+1.55,-3.11,+6.07,+5.58,-3.55
-2.23,-4.75,+1.34,+0.26,-1.70
+0.11,-2.03,+1.49,+0.69,-0.23
+0.19,+0.41,+0.60,+1.34,-0.39
+0.99,+0.66,+1.16,+4.90,+1.37
-3.69,-5.04,+1.09,+2.04,-3.80
+2.67,-4.78,+4.49,-2.02,-0.86
:
-3.55,-1.70,-0.23,-0.39,+1.37,-3.80,-0.86
+5.58,+0.26,+0.69,+1.34,+4.90,+2.04,-2.02
+6.07,+1.34,+1.49,+0.60,+1.16,+1.09,+4.49
-3.11,-4.75,-2.03,+0.41,+0.66,-5.04,-4.78
+1.55,-2.23,+0.11,+0.19,+0.99,-3.69,+2.67

+1.41,-2.67,+4.75,+0.26,+1.90,-0.28,+0.06,+0.45,-1.21
-5.54,-1.88,-3.83,+0.83,-3.32,+3.78,+2.09,-2.08,-2.85
-3.43,-0.59,-3.97,+1.37,-3.26,+2.82,+2.20,+0.07,-1.22
+3.99,+0.47,+0.98,+1.63,+0.99,-1.02,-4.63,+2.19,-1.58
-0.74,-2.83,+2.13,+1.01,-0.43,+1.61,+1.01,-0.39,-2.75
+2.51,-0.55,+1.72,+0.55,+1.77,-0.38,-2.76,+1.30,-0.22
-1.17,-0.51,-2.38,+0.55,-1.73,+1.50,+0.15,+0.39,-0.90
:
-1.21,-2.85,-1.22,-1.58,-2.75,-0.22,-0.90
+0.45,-2.08,+0.07,+2.19,-0.39,+1.30,+0.39
+0.06,+2.09,+2.20,-4.63,+1.01,-2.76,+0.15
-0.28,+3.78,+2.82,-1.02,+1.61,-0.38,+1.50
+1.90,-3.32,-3.26,+0.99,-0.43,+1.77,-1.73
+0.26,+0.83,+1.37,+1.63,+1.01,+0.55,+0.55
+4.75,-3.83,-3.97,+0.98,+2.13,+1.72,-2.38
-2.67,-1.88,-0.59,+0.47,-2.83,-0.55,-0.51
+1.41,-5.54,-3.43,+3.99,-0.74,+2.51,-1.17

-4.73,+0.28,-1.11,+1.40,-2.81,-0.25,+1.46,+0.45
+3.87,-0.41,+0.25,-1.06,+2.05,+0.04,-1.47,-0.17
+1.89,-2.09,-4.11,-0.50,-1.60,-1.52,-5.49,+1.34
-2.41,+1.82,+3.25,+0.64,+1.04,+1.22,+4.75,-1.05
-1.09,+0.70,+1.07,+0.36,+0.23,+0.43,+1.82,-0.34
-4.40,+1.68,+2.43,+1.21,-0.58,+0.92,+4.75,-0.70
-4.07,-0.55,-2.75,+1.21,-3.62,-0.84,-0.73,+0.98
-0.43,-0.69,-1.66,+0.17,-1.19,-0.54,-1.47,+0.54
:
+0.45,-0.17,+1.34,-1.05,-0.34,-0.70,+0.98,+0.54
+1.46,-1.47,-5.49,+4.75,+1.82,+4.75,-0.73,-1.47
-0.25,+0.04,-1.52,+1.22,+0.43,+0.92,-0.84,-0.54
-2.81,+2.05,-1.60,+1.04,+0.23,-0.58,-3.62,-1.19
+1.40,-1.06,-0.50,+0.64,+0.36,+1.21,+1.21,+0.17
-1.11,+0.25,-4.11,+3.25,+1.07,+2.43,-2.75,-1.66
+0.28,-0.41,-2.09,+1.82,+0.70,+1.68,-0.55,-0.69
-4.73,+3.87,+1.89,-2.41,-1.09,-4.40,-4.07,-0.43

-2.05,-5.57,-1.83,+1.45,+0.22,+0.69,-3.13,+1.84,-2.34,-3.29,+3.76,+0.83,+0.51
-0.94,-3.70,-1.92,-1.14,-2.74,+2.83,-0.23,+0.40,-1.18,-2.91,+1.50,+0.36,+0.62
-4.01,-3.62,+0.67,-2.35,+1.77,+0.08,+1.51,+0.64,-3.46,+0.02,-2.22,-2.14,-1.64
-4.71,-0.86,-1.03,-2.13,+2.08,+1.19,+2.24,-0.53,-0.38,-1.34,+1.72,+3.28,+0.19
-2.37,-5.43,-2.59,+2.01,+0.19,+0.96,+1.21,+2.84,-1.98,-2.12,+6.53,+0.18,-0.82
-3.66,-2.42,-0.17,-2.60,+3.15,+0.27,+1.66,+1.18,-2.15,-0.45,-2.26,-0.41,-0.87
+0.26,-3.66,-1.64,+1.90,+0.53,-1.37,-1.98,-1.22,-0.90,-3.38,+3.55,+1.06,-1.74
:
+0.51,+0.62,-1.64,+0.19,-0.82,-0.87,-1.74
+0.83,+0.36,-2.14,+3.28,+0.18,-0.41,+1.06
+3.76,+1.50,-2.22,+1.72,+6.53,-2.26,+3.55
-3.29,-2.91,+0.02,-1.34,-2.12,-0.45,-3.38
-2.34,-1.18,-3.46,-0.38,-1.98,-2.15,-0.90
+1.84,+0.40,+0.64,-0.53,+2.84,+1.18,-1.22
-3.13,-0.23,+1.51,+2.24,+1.21,+1.66,-1.98
+0.69,+2.83,+0.08,+1.19,+0.96,+0.27,-1.37
+0.22,-2.74,+1.77,+2.08,+0.19,+3.15,+0.53
+1.45,-1.14,-2.35,-2.13,+2.01,-2.60,+1.90
-1.83,-1.92,+0.67,-1.03,-2.59,-0.17,-1.64
-5.57,-3.70,-3.62,-0.86,-5.43,-2.42,-3.66
-2.05,-0.94,-4.01,-4.71,-2.37,-3.66,+0.26

+2.00,-6.14,-1.36
+4.15,-0.43,-4.88
+0.70,-4.58,-4.44
+0.00,-0.43,-2.32
+0.00,-3.11,-5.97
:
-1.36,-4.88,-4.44,-2.32,-5.97
-6.14,-0.43,-4.58,-0.43,-3.11
+2.00,+4.15,+0.70,+0.00,+0.00

-0.35,-0.77,+3.94,+2.27
+1.14,-0.77,+4.72,-0.40
-5.63,-0.77,+0.09,-1.13
+4.86,-0.77,-2.16,-1.82
-1.33,-0.77,+0.69,-4.11
-3.00,-0.77,-3.27,-3.14
:
+2.27,-0.40,-1.13,-1.82,-4.11,-3.14
+3.94,+4.72,+0.09,-2.16,+0.69,-3.27
-0.77,-0.77,-0.77,-0.77,-0.77,-0.77
-0.35,+1.14,-5.63,+4.86,-1.33,-3.00

-1.19,-0.91,-0.33,-1.42,+1.29,-2.65
+3.11,-0.49,+1.10,-1.67,+0.07,+0.09
+0.10,+1.24,+0.16,-1.17,+1.09,-2.61
+3.22,-4.98,+0.50,+0.05,+1.27,-1.75
+0.77,-3.47,+0.98,-0.44,+2.92,-0.30
-1.68,-0.87,-1.79,+0.81,+1.27,+0.33
+1.32,-0.47,+0.35,-0.06,+1.11,-1.57
-0.87,-1.01,+1.93,-1.80,+3.17,+0.99
+3.02,-3.08,-1.24,-2.56,+1.44,-1.07
+0.72,+0.20,+0.38,+1.43,-0.32,+0.15
+1.03,+0.26,-1.82,+0.63,-0.68,-0.59
+0.02,-1.17,+0.13,-0.39,+2.05,+0.96
:
-2.65,+0.09,-2.61,-1.75,-0.30,+0.33,-1.57,+0.99,-1.07,+0.15,-0.59,+0.96
+1.29,+0.07,+1.09,+1.27,+2.92,+1.27,+1.11,+3.17,+1.44,-0.32,-0.68,+2.05
-1.42,-1.67,-1.17,+0.05,-0.44,+0.81,-0.06,-1.80,-2.56,+1.43,+0.63,-0.39
-0.33,+1.10,+0.16,+0.50,+0.98,-1.79,+0.35,+1.93,-1.24,+0.38,-1.82,+0.13
-0.91,-0.49,+1.24,-4.98,-3.47,-0.87,-0.47,-1.01,-3.08,+0.20,+0.26,-1.17
-1.19,+3.11,+0.10,+3.22,+0.77,-1.68,+1.32,-0.87,+3.02,+0.72,+1.03,+0.02
---
-2.57,+3.16,-2.20
+1.92,-3.51,+4.88
+4.93,+1.53,+2.67
:
-2.57,+3.16
+1.92,-3.51
+4.93,+1.53

+0.11,+0.59,+1.62,-1.88
+4.94,+1.57,-2.69,-3.64
+1.70,-4.17,+0.08,-2.09
+1.08,+0.12,+2.05,-3.75
-0.53,-6.37,+0.87,-2.13
:
+0.11,+0.59
+4.94,+1.57
+1.70,-4.17

+5.44,-2.62,-1.55,-0.77
-3.91,+6.62,+2.51,-2.45
+0.60,+1.56,+2.67,-0.75
+1.17,+0.47,-0.69,-0.80
:
+5.44,-2.62
-3.91,+6.62
+0.60,+1.56

-1.07,+0.09,-1.27,+1.32,+3.77
-1.57,-0.27,+2.63,-4.71,-5.48
+0.61,-0.80,-2.87,+0.84,+4.63
-5.73,-4.73,+2.07,-1.46,-1.54
:
-1.07,+0.09
-1.57,-0.27
+0.61,-0.80

+0.45,+6.17,-0.82
-5.32,+3.46,-5.19
-0.37,-1.34,+0.33
-5.23,-4.81,-4.90
:
+0.45,+6.17
-5.32,+3.46
-0.37,-1.34

-0.46,-1.48,+4.20,-3.59
+4.63,-2.90,-0.11,-1.59
-0.22,-0.07,-0.42,-5.68
+6.49,-1.80,+0.93,-5.26
-1.22,+2.02,-3.93,+3.25
:
-0.46,-1.48
+4.63,-2.90
-0.22,-0.07

+0.78,+1.27,+0.78
-0.46,-5.15,+2.57
-2.17,+1.59,-2.08
-1.98,+1.46,-2.25
-2.74,+1.24,-2.05
:
+0.78,+1.27
-0.46,-5.15
-2.17,+1.59

+1.55,+2.32,-1.29,-5.10
-4.16,+0.55,+3.25,-3.07
+0.64,+2.19,-1.32,-5.79
-0.01,-2.36,+1.09,+5.22
:
+1.55,+2.32
-4.16,+0.55
+0.64,+2.19

-0.84,-4.52,+1.74,+2.38,+0.75
-1.33,-5.03,+5.09,-1.31,-2.18
+0.43,-0.02,-3.13,+1.90,-0.99
-1.13,+5.63,+1.66,-5.33,+2.21
-5.56,-0.84,-5.66,+2.62,-1.23
:
-0.84,-4.52
-1.33,-5.03
+0.43,-0.02
